One vector is turned by the same rotation once a step. Each row is the vector after some number of steps, and that number follows the row.
The counts run from 0 to 660.
-138, -230, -84, 226, 34, -113, 316, 21, -158, -81, 140, -197, 267, -20, -299, -430, 354, 70, -178, -69, -5, 141, -5, -18, 338, -159, -64, -368, -30, 301, 177, -16, -18, -193, -476, 12, 40 | 293
-162, 22, -296, 351, -223, 133, -213, 304, -662, -166, 8, -60, 131, 144, 90, -337, 229, 143, 104, -120, 126, 54, -58, 324, -171, -12, 129, -167, 67, -11, -48, -246, -126, -292, -190, 329, 191 | 37
208, 451, 165, -203, 287, -140, -143, -205, 159, 90, 57, -67, 43, -335, -224, 260, -88, -152, -122, -204, -214, -57, 326, 31, -44, -191, -344, -82, 119, 172, 333, 19, 30, 118, -103, -191, -149 | 397
-45, -70, -352, -158, 325, 102, -77, 175, 47, 279, 158, -376, 22, 47, -177, -35, -172, -37, 294, 82, -129, -96, 243, -77, 119, 46, -318, 253, -67, 144, -91, 103, 371, -380, 106, -52, -97 | 96
-131, 89, -131, 42, 0, -312, -231, -512, 153, -151, -18, 76, 286, -16, 120, 297, 133, -26, -201, 189, -29, -29, -254, 308, 258, 236, -34, 295, -138, -217, -177, 91, 332, 332, 165, 72, 30 | 332
127, 180, 387, -37, -273, -3, 12, -29, -21, 234, 87, 9, 176, 377, 206, -351, -56, 77, -297, -53, -14, -230, 128, -116, 53, -88, 207, -260, 3, 412, 176, -41, -389, 56, -354, 33, 35 | 115
336, 586, -217, 75, -363, 160, -249, 93, -72, 107, 183, 137, 146, -36, 163, -203, 144, -46, -218, 71, 78, 281, -154, -67, 99, -32, 113, -153, -23, 381, -130, -63, -383, 137, -221, 135, 130 | 216
369, 75, -231, 153, 272, -200, -61, -286, -353, -300, 52, -296, -70, 251, 45, 146, -310, 258, 280, 4, 44, 105, -91, -111, 108, 176, -45, 108, 55, 5, -203, -69, 115, -6, 241, -84, -223 | 376
-260, 16, 63, 242, -259, 43, -107, 191, -711, -258, -65, 54, 20, 71, 86, -299, 145, 112, 309, -200, 152, 40, -2, 188, -202, -49, 147, 75, 56, -32, -260, -62, -49, -350, 64, 194, 95 | 36
7, -83, 63, -183, 157, 47, -44, -81, 409, 404, 33, -18, 146, 207, -161, 126, -73, -232, 0, 73, -137, -46, 174, -19, -135, 106, 175, -237, -217, -21, 320, -482, 94, 41, 383, -381, 83 | 353
-162, 218, -54, -376, -52, -5, 286, -141, 226, -27, 200, -215, 199, 286, -22, 251, -468, 68, -352, 57, -228, -137, -19, -5, -24, 217, -16, -191, -83, 204, 68, 115, 119, 330, -137, -80, 125 | 110
367, 160, 67, -198, -92, 24, -66, 242, -250, 89, 95, 412, 23, 511, -120, -208, -84, 137, 301, 90, 55, -86, 263, -319, 218, -183, -40, -155, 171, -250, -76, -256, -127, -241, 5, -172, -24 | 261
-204, -95, -84, -248, -112, 198, 150, 165, 19, -168, -243, -191, -178, 230, -115, 197, -242, 91, 359, -353, -72, 90, -59, -46, -337, 87, 430, 146, 66, 67, -262, 86, -195, -105, 128, 54, -36 | 368
184, -245, 150, 505, -56, -88, 236, 99, -94, -352, -248, -61, -98, -82, -231, 43, 387, 3, 81, 142, 389, 155, -339, 199, 261, 124, -27, -97, -112, -53, 141, 147, 53, -37, -219, 91, -226 | 570
19, 32, 3, -113, -64, 108, -163, 465, 396, 251, 237, 86, 82, 337, 22, -54, 171, -113, -50, 105, 2, -180, -149, -268, 367, -7, -101, -366, 107, -292, 85, -218, -78, -75, -129, -31, 25 | 161
-227, 35, -160, -48, -163, 66, -243, 112, 486, 218, -339, 89, -76, -230, -58, -47, 251, 98, -268, -182, -247, 135, -185, 96, 401, -112, 83, -286, 160, -8, 89, 8, -352, 180, -105, -206, -18 | 59
-255, 209, 174, -439, -333, -196, 106, -69, -84, -199, 14, -111, 138, 51, 339, 47, -65, 14, 133, -171, 8, 102, -141, 45, -381, -48, 24, 213, 171, -67, -529, 253, -36, 88, 133, 201, -97 | 223
-526, -123, -147, 24, 154, -109, -113, 51, 226, 156, 173, 115, 185, 162, 95, -385, 344, 157, 17, 15, -10, -145, 294, 42, 195, -427, -67, -12, 103, -56, -291, 37, 131, -52, 38, 98, -300 | 338
212, -40, -131, 101, 305, 104, 33, 355, -56, -34, 41, -170, 61, 339, -22, -249, 383, 22, 462, 153, 327, 157, 225, -132, -354, -286, -54, 64, -40, -44, -86, -132, -21, -212, 105, -114, -349 | 83
3, 183, 339, 71, -7, -77, 97, -238, -75, -158, -353, -184, -20, -222, 105, -73, -234, 354, -290, 35, -105, 95, -37, -353, 176, 137, -210, 132, 115, -94, 51, 211, -123, 566, 19, -232, -92 | 490
-33, 8, -202, -363, -10, 90, -257, 26, 402, 227, 108, -76, 88, -140, -72, 216, 66, -335, -318, -185, -34, -42, -57, -284, 190, -143, -186, -301, 2, -231, -139, -233, 204, 74, 150, -174, 248 | 63
-434, 176, 181, 281, 226, -102, 398, 210, 79, -133, -67, -187, -183, -13, -134, 47, 40, -84, 114, -118, -361, -54, 62, -255, 271, 38, -57, 138, 184, -57, 268, 90, 30, -206, -94, -75, -325 | 580
437, -56, 88, 225, 335, -7, -188, -222, -117, -47, -263, -301, -82, 99, -65, 82, 76, -82, 319, 30, 185, 79, 342, -129, -147, 207, -39, 426, -239, -158, 25, -183, 170, 39, 265, -111, -174 | 86
166, 335, 33, 296, 305, 101, -217, 160, -169, 146, -62, -39, -78, -205, -337, -229, 126, 4, 7, 40, -199, -75, 243, -324, 452, -141, -348, 193, 198, -135, 196, -106, -117, -203, -299, -56, 40 | 584
-191, 265, -29, 310, -113, 430, 32, 323, 168, 102, -83, -115, -247, -207, -308, -194, -185, 252, -131, -3, -167, 86, -52, 190, 197, 98, -129, -52, 57, 276, 169, 91, -268, 290, -164, -108, 23 | 203
115, 223, 10, 132, 287, 16, -346, -193, -26, 214, -125, -456, 306, 263, 0, -39, 133, 80, -332, -63, 41, -324, -70, -405, 517, -11, -285, -19, -57, 31, 47, -165, 5, -101, -145, -250, -25 | 485
340, -17, 78, 3, -128, -24, -76, 175, 454, -4, -173, 96, -41, 14, 36, 14, 462, 26, -40, -13, -60, 346, -69, -38, -68, 56, 387, 1, 220, -192, 256, 49, -558, 227, -279, -30, 252 | 170
188, -39, -89, 57, 37, -276, 8, 85, 187, -75, 113, -15, -81, 194, 295, 211, -92, -89, -123, 190, -240, 309, -49, -535, -21, 164, 67, -299, 99, -431, 184, -461, 37, 248, 117, -69, 232 | 165
-10, 10, -533, 24, -56, -62, -320, 26, -145, 215, -266, 19, -74, -215, -59, 52, -201, 319, -39, 137, 66, -128, 60, -148, 346, -38, -247, -353, 59, -431, 173, -165, 236, 106, 88, 112, 143 | 152
311, 15, 175, 340, 226, -93, -208, -150, 26, 49, 167, 37, 82, 234, -11, -273, 90, 266, -82, 195, -50, -338, 183, -22, 496, -24, -183, 86, 34, 68, 114, 166, 18, -114, -452, 32, -216 | 5
99, 228, 299, -150, -112, 156, -43, 15, 450, 416, -105, -47, 206, -176, -156, -350, 139, 162, -149, 224, 96, -159, 22, -80, 55, -105, -350, 84, 121, 74, -46, 390, -346, 270, -197, -36, -72 | 494
382, 74, -187, -46, -148, 161, 6, 431, 63, 145, 61, 165, -38, -146, 173, -513, 319, -91, -83, 222, 151, 366, 214, -42, -291, 19, -188, 24, -154, 253, -81, -131, -18, 266, -262, 85, 109 | 505
-296, -2, 166, 161, -195, -26, 84, -291, -250, -131, -399, 82, -39, 2, -78, -14, -149, 303, 106, -18, -57, -141, 185, 506, 124, 278, 249, 261, -130, 120, 131, 262, 82, 101, 19, 118, -294 | 524
-329, 343, 571, 61, -164, 119, 252, 210, -50, -122, -45, 38, 299, -4, -417, 94, -32, -15, -58, -121, 20, -269, -134, 139, 10, -99, -251, -213, 181, 133, 233, 188, -326, 16, -194, -128, -2 | 303
258, -310, 228, -312, 107, -184, -180, -58, -41, -45, -217, -255, 445, 212, -235, 78, 489, 59, 187, -161, 261, -120, 29, 253, -265, -219, -77, -120, 42, -303, 78, 13, -82, -432, -143, 6, -32 | 562
130, -149, 569, -346, -493, -201, 134, -69, 22, 43, -117, -4, 46, -161, 129, -80, 103, 7, 87, 21, 168, 165, -66, 446, -455, 62, 21, -17, 0, 206, -63, 350, -331, 244, -104, 110, 146 | 124
280, -15, -266, 29, -93, 321, 81, 369, -57, -29, 102, 393, -264, 182, -170, -323, 44, 10, 237, 122, 15, 338, 68, -36, -18, 0, 188, -154, -9, 63, -90, -387, -322, 10, 105, -266, 138 | 360
-140, -91, -193, 59, 70, 7, 88, 107, 267, -55, -98, -288, -126, 91, 11, -51, 30, 527, 141, -192, 6, 167, -270, 247, 112, -55, -112, -111, 164, 316, -169, 459, -199, 35, -122, 12, -422 | 381
-106, 382, 14, 14, -284, 110, 150, 592, -41, -16, 75, 267, 49, 198, 51, -8, 209, 16, 215, 87, 172, -129, 18, 429, -292, 88, 25, 44, 13, -26, 22, 292, -69, -65, -253, 324, -238 | 415
-241, 102, 95, -4, -383, -92, 72, -366, -344, 119, -512, 60, 109, -229, -114, 0, -258, 225, -196, -44, -71, 61, -28, -128, 307, 173, 170, -215, -84, 28, 204, -216, 55, 322, 183, -240, 109 | 634
309, -255, -364, 165, 189, -126, -148, -26, 279, -47, 206, -43, -221, -99, -329, -164, 111, 103, 359, -51, 6, 175, 120, 219, 146, -273, -113, 53, 208, 262, -98, 329, -100, -215, -213, 224, -175 | 283
218, 192, -210, 139, -53, -96, -691, -336, -88, 10, -115, 23, 68, -86, 233, -122, 251, -17, 71, -30, 18, -80, 180, 178, 209, -199, -38, 518, 117, -152, -222, -4, 85, 5, 93, 165, 31 | 329
550, -61, -269, -208, -31, 72, -311, 113, -46, 77, -113, 38, 0, 386, -45, 29, -201, 158, 7, 181, 150, 26, 172, -275, 16, 151, 42, -227, -132, -296, 200, -396, 27, 84, -65, -63, 333 | 263
